In the rows, 128 means zero.
Turns, then the turns between two rows, first turn first; the first pair answered
U:
[126  93 111 136 115  55 163 126 143 136 139  87  80 136 105 123 220  92
 153 153 119 114 127 137 175 120 129  96 105 123 122 129 130 140 141 143
 117 128 152] -> [ 88 133 171  83 130 112 177 121 110 103 136  92 123 109 135 133 192 119
 115 135 138 158 142 111 164  96 152 111 122 126  89 150 174 129 150 153
  86  91 165]
[125 134 127 113 146  94 127 125 129 114 147 104  92 125 114 114 157 103
 127 119 128 106 126 147 138 106 164  91 120 139 112 145 154 126 153 136
 131 119 153] -> [126 136 127 116 140  97 125 123 121 111 141 107  89 124 115 128 170 107
 127 123 121 109 129 131 148 110 150 103 113 132 115 155 153 123 158 129
 125 110 144]
[155  94 158 117 106 120 195 129 120 123  90 127 168 134 172 134 111 178
 148 128 155 153  97 122 104 113 125 110 137 144  87 131 162 143 100 162
 157  88 144] -> [180  61 114 160  94  84 178 136 132 142  94 129 137 146 145 130 150 160
 172 141 144 129  85 134 125 129  92 102 121 145 116 119 133 152  96 145
 170 108 127]
W:
[137 133 110 148 120 154 100 115 118 156 128 140 149 118 105 147 146 133
 128 119 111 125 137 135 126 149  94 148 139  88 127 124 114 121 101 110
 125 123 110] -> [125 153 134 110 137 169 104 123 108 143 134 130 144 110 114 141 131 126
  91  99 113 132 144 139 108 137 124 154 145  99 122 141 134 125 115 117
 117 115 119]
[147  70 107 148 128 102 124 145 190 156  99 143 122 145 163 174 175 109
 187 126 125  93 125 129 142 109 108 169  85 110 153 109  84 164 101 103
 137  94 122] -> [ 83 117 142 101 127 142 105 126 143 129  82 148 134 116 190 182 167 113
 159  91 134 109 131 129 116  89 154 184 107  97 103 133 126 149 119 138
 100  54 147]
[128 132  84 137 102 119  77 109 118 137 104 144 125 137 145 124 127 110
 135 102 142 101 117 149 101 141 140 157 137 102 106 128 127 128 126 157
 132 127 127] -> [138 149 105 107 139 124  88 138 123 137 120 120 120 132 148 124 107 105
 107  93 139 102 117 167  89 135 156 144 141 123 125 135 131 137 135 149
 147 135 129]
X:
[ 83 132  94 100 119 107  41  74  73 126 138 109 109  84  95  98 179 109
 138  90 128 113 142 131 149 139 176 161 144  87  87 172 148 155 166 150
  73  89 116] -> [ 79 120 122  96 122  86 115  67  98 100 147  95 114 104 102  88 180 111
 160 117 151 124 124 115 177 113 176 135 141 114  66 169 179 158 179 152
  72  72 143]
[148 151 185 148 117 102 157  98 152 124 122 156  84 127 133 123 184 154
 124 144  95  98 165  71 172 124 140 110  87 108  92 164 137 128 161 116
 131 129  93] -> [121 153 162 171  74 109 153  80 162 128  93 177 111 144 148 115 135 172
 153 153 125  86 141 106 131 120 156 131 104 115  52 136 125 130 137 153
 156 139 109]
[127 131 105 148 116 106 132 132 155 127 155 125 118 145 124 109 117 114
 136 128 134 117 100 166 132 144 143 120 123 156 143  98 106 133 128 127
 171 150 124] -> [143 134 109 140 127 112 109 139 138 138 165 128  98 130 116 119 137 118
 121 113 113 117 114 163 139 158 133 126 118 134 165 115  97 133 140 107
 157 151 113]

(2 to 3 turns a pair)
[123  71 106 194  77 141 166 102 162 108  89 118 158 161 146 117 107 179
 228 167 150  98  63 152 116  98 107 130 151 129 105  73 122 136 120 150
 193 172 115] -> [111 143 124 121 119 209   7 120  68 122  85 109 130  81 152 155 162 161
 138  75  89 115 140 126  93 129 124 180 148  58 135 149 127 127 147 136
 130 140  83] | X, W
[136 123 157 146  90 194 102 158 111 146  36 154 161 115 152 172 163 165
 164 121 116 163 137  73 119 128  54 137  92  86 148 181  85 117  90 170
 128  84 116] -> [125 113 175 151  81 179 156 142 134 129  37 156 172 126 154 159 143 170
 190 142 146 165 111  80 129 106  67 122  99 103 115 158 103 115  94 180
 141  80 132] | X, X
[117  95 122 138 132  83 123 129 141 125 155 146 101 140  84 135 180  86
 149 144 132 121 125 141 123 106 138  87 109 106 105 169 132 114 121 125
 114 101 147] -> [127  96 145 116 170  97 149 155 155 120 175 127 107 143  94 139 157  94
 135 143 128 134 130 133 119 103 143  79 108 123 127 167 135 118 125 108
 127 118 143] | U, W
[177 135 120  78 154 143 176 165 160 114 115  92 104 147 146  96 154  98
 103 103  97 111 131 109 123 145 203 104 144 141 124 120 125 130 148  95
  97 112 139] -> [192 127  61 128 109 144 118 150 157 153  82 120 116 152 140  97 152  99
 133  97  95  93 126 121 107 176 182 139 144 101 131 102  78 126 108 103
 107 137 110] | X, X, W
[118 164 152 124 147 149 135 135 144 129 118 116 181 144 185 123  71 138
 130 128 141 157 127 121  98  93 159 190 166 177 114  76 107 101  76 130
 149 138 145] -> [128 152 190  99 193 126 165 154 135 113 150  79 159 129 177 132 116 131
 119 133 123 168 148  88 138  89 145 153 145 191 137 107 127 111 108  98
 129 120 146] | X, X
[ 98 133 146 123 178 147 155 125 108 148 136  96 139  73 142 124 133 163
  96 122 106 182 135  93 155 143  92 165 124 120 130 171 152 119 124 120
 124 124 134] -> [109 101  97 179 139  97 178 116 162 166 122 115 134 112 127 100 106 155
 142 156 139 149  86 153 141 145 101 155 130 144 129 125 132 129  99 142
 182 160 136] | X, U
[132 149 118 115 152 109 156 139 155 108 119 129 127 155 136  99  72 116
 120 124 150 119 106 199  91 113 176 108 144 174 119 115 139 127 133 157
 186 145 141] -> [127 154  95 149 102 132  38 109  83 143  90 161 111 110 124 131 165 116
 128  98 107 119 148 141 116 158 116 158 126  83 125 150 117 104 125 145
 113 112 109] | W, X, W
[155 138 140 137 161 130 107 158 121 152 154 100  97 113 128 148 175 120
  87 117  76 117 158 120 129 142  91 114 124 146 174 141 105 127 124  90
 111 138  91] -> [121 147 179 137 143 185 144 142 108 128 142 110 161 107 165 146 105 170
 102 128  96 156 155  83 117 123  81 133 144 144 122 124 124 121 107 111
 103 109 106] | U, W, U
[148 132 105 147 118 166  77 123  95 150 100 128 122 113 128 140 145 136
 130 107 109 111 143 147 122 146 139 159 114  97 156 130  89 113 115 126
 118 142 114] -> [158 133 111 129 149 164  82 143 109 154 118 117 115 122 119 139 132 134
 115 109  99 111 148 157 124 151 149 152 111 113 174 123  97 118 125 121
 128 151 116] | W, W
[147 132 125 130 130 145 106 152 112 138 136 137 133 128 133 143 124 146
 117 125 114 130 142 110 117 138 114 140 117 109 151 119 102 137 110 113
 133 147 116] -> [118 130 136 138 113 142 146 131 122 118 120 143 154 141 144 130 108 156
 144 143 146 133 117 111 117 110 124 137 135 120 103 105 126 139 111 140
 134 127 132] | W, X, X
[133 103  97 169 124 131 150 121 169 137 143 130 169 135 129 127 105 137
 165 160 125 145 125 114 149 130  85 159 134 107 129 105 105 136 105 118
 125 139 107] -> [113 138 141 109 159 167 165 136 153 115 159 117 190 121 148 135  83 142
 127 142 122 169 137 112 131 113 117 161 142 121 121 118 135 129 119 123
 114 127 116] | U, W
[131  96 130 130  88  87 153 138 150 127 112 118 141 142  87  79  87 115
 132 144 109 106 106 123 111 149 140 105 110 183  72 105 125 142  86  96
 159 134 111] -> [117 109 145 100 103  92 145 136 148 115 113 108 130 136  90  73  81 111
 118 131 106 105 108 144  97 144 163 101 113 184  69 109 130 143  99 109
 154 132 119] | U, W, U
[113 113 118 152  72  96 168  91 142 130 117 130 105 140 111 105 141 108
 173 160 167 126  75 147 139 105 150 107 119 127  92 112 153 115 139 162
 118  84 149] -> [143 113 121 137 114  80 192 120 172 127 144 107  81 143 102 103 116  92
 152 161 166 121  85 162 135 110 158  89 108 154 136 108 141 123 146 137
 148 119 140] | W, W
[119 108 147 126 138 144 121 108 143 134 143 126 197 109 144 125  35 135
 171 131 156 126 142 147  81 150 140 191 149  95  93  90  88 115 123 192
 166 102  93] -> [139 103  92 141 127  88  78 108 154 156 134 122 140 120 122 118  89  96
 175 124 146  93 135 191  96 169 146 178 135  91 117  92  78 118 135 191
 173 116  83] | U, W, U
[134 139  86 138 133  67  67 109 142 159 183 153  75 163  89 117 159  81
 147 154 154 121 137 190 148 107 172 132  81 110 130 148 132 131 162 107
 117 180 111] -> [ 89 171 125 108 105 120  49  75  97 132 160 157 106 135 113 130 160 104
 141 136 154 149 146 142 147  90 177 158  99  83  74 173 162 113 165 126
  73 134 131] | W, U
[209 104 128 114 177 133 159 114 136 162 116 109 144 148  77 128 103 117
 144 132 133 131 121 164 165 108 102  90 139 143 165  94  72  86  86 147
 195 155 169] -> [181 137 162  86 195 173 146 118 116 150 114 112 167 130  96 131  66 130
 118 112 136 145 133 163 136  95 125 106 150 142 148  99  98  78  85 168
 186 142 174] | X, U, U
[155 141 156 127 197 154 161 183 119 103 171  86 160  93 144 159 113 143
  98 105  82 143 156 137 156 136 136  77 102 122 168 143 141 178 134 121
 101 122 112] -> [140 162 103 154 150 182  93 164 108 125 129 124 192 104 149 158  71 164
 104  97 101 126 149 178 100 153 150 123 118 106 159 118 105 174  98 159
 123 144 103] | X, X
[ 98 130 138 140  73 138 126  95 133 114  97 105 130 131 124 138 174 138
 139 135 118 141 113  99 173 119  98 161 109 125  89 116 167 109 140 160
  88 109 134] -> [120 173 125  88 129 168  74 139 126 132 119  91 131 116 123 149 129 115
  64  84 105 133 136 151 115 125 146 160 114 136 137 117 148 116 142 155
 107 149 120] | W, X, X
[109 158 145  99 132 151  80 124  77 127 124 110 108 106 129 149 170 105
 117  89 111 137 156 109 139 136 128 138 121 107 126 178 134 121 148 122
  85 103 127] -> [118 131 104 144 103 134 119 125 143 140 107 134 142 163 130 121  67 125
 141 120 158 117 102 186  84 124 150 137 136 152 116 109 108 125 101 156
 162 159 138] | X, W, X
[147 135 151  94 169 128 145 151 146 119 146 118 121 133 131 125 110 121
  99 125 125 133 121 144 118 132 145 120 129 147 143 124 122 142 137 110
 139 150 117] -> [152 125 112 140 139 125 102 135 137 148 125 134 118 123 116 134 142 126
 123 134 107 128 123 117 138 157  99 137 129 121 155 120 101 135 117 105
 122 150  97] | X, W, X
[130 142 173  83 168 141 128 141 106 117 145 113 138 124 148 122 127 119
  93 129 133 143 140 126 109 103 136 131 152 139 129 163 145 113 141 121
 105 133 140] -> [108 150 146 100 127 124  98 112 106 117 118 125 129 135 144 116 136 112
 114 124 144 124 121 156  98  99 157 144 167 132  95 161 143 110 138 157
 107 132 153] | U, W, W
[135 109 130 143 142  73 159 100 121 128 106  99 128 162 113 108 171 113
 202 115 164 155 120 142 144 109 123  96 133 124  99 176 132  87 119 142
 124 101 108] -> [155 115 119 132 149  90 106 110 105 144 108  96 113 141 105 121 193  98
 175  96 139 153 141 140 140 124 111 108 135 102 126 194 119  85 121 126
 118 110  87] | X, X
[133 102 134 143 140 129 159 132 144 119 138 143 152 151 123 120 128 133
 152 146 136 137 103 101 149 147 108 117 138 132 142 111 130 142 113 107
 117 133 131] -> [108 142 130 118 134 169 113 126 117 119 120 155 170 137 136 125 104 145
 130 112 147 130 116 112 110 142 132 149 150 115 118 126 137 131 113 139
 106 128 139] | X, W
[149 163 155 116 168 154 163 156 148 138 145 115 170 153 147 122  86 130
 125 132 142 138 107 137  98 112 127 127 149 148 151 114 110 126 107 130
 171 128 102] -> [157 159 163  99 184 155 169 166 145 136 158 110 156 149 145 117 106 121
 110 123 128 144 119 126 113 116 120 125 143 145 169 130 120 127 109 115
 156 130  92] | X, X
[142 140 169 127 174 126 162 150 137 138 124 128 149 116 160 144 139 124
  81 126 147 166 145 134 118 146  92 132 140 133 181 130 141 146 125  87
 117 123  98] -> [133 148 143 145 148 138 125 142 133 147  95 149 166 126 160 151 115 132
  85 120 156 156 138 160  90 157  94 156 153 117 174 112 120 142 104 109
 133 136  92] | X, X
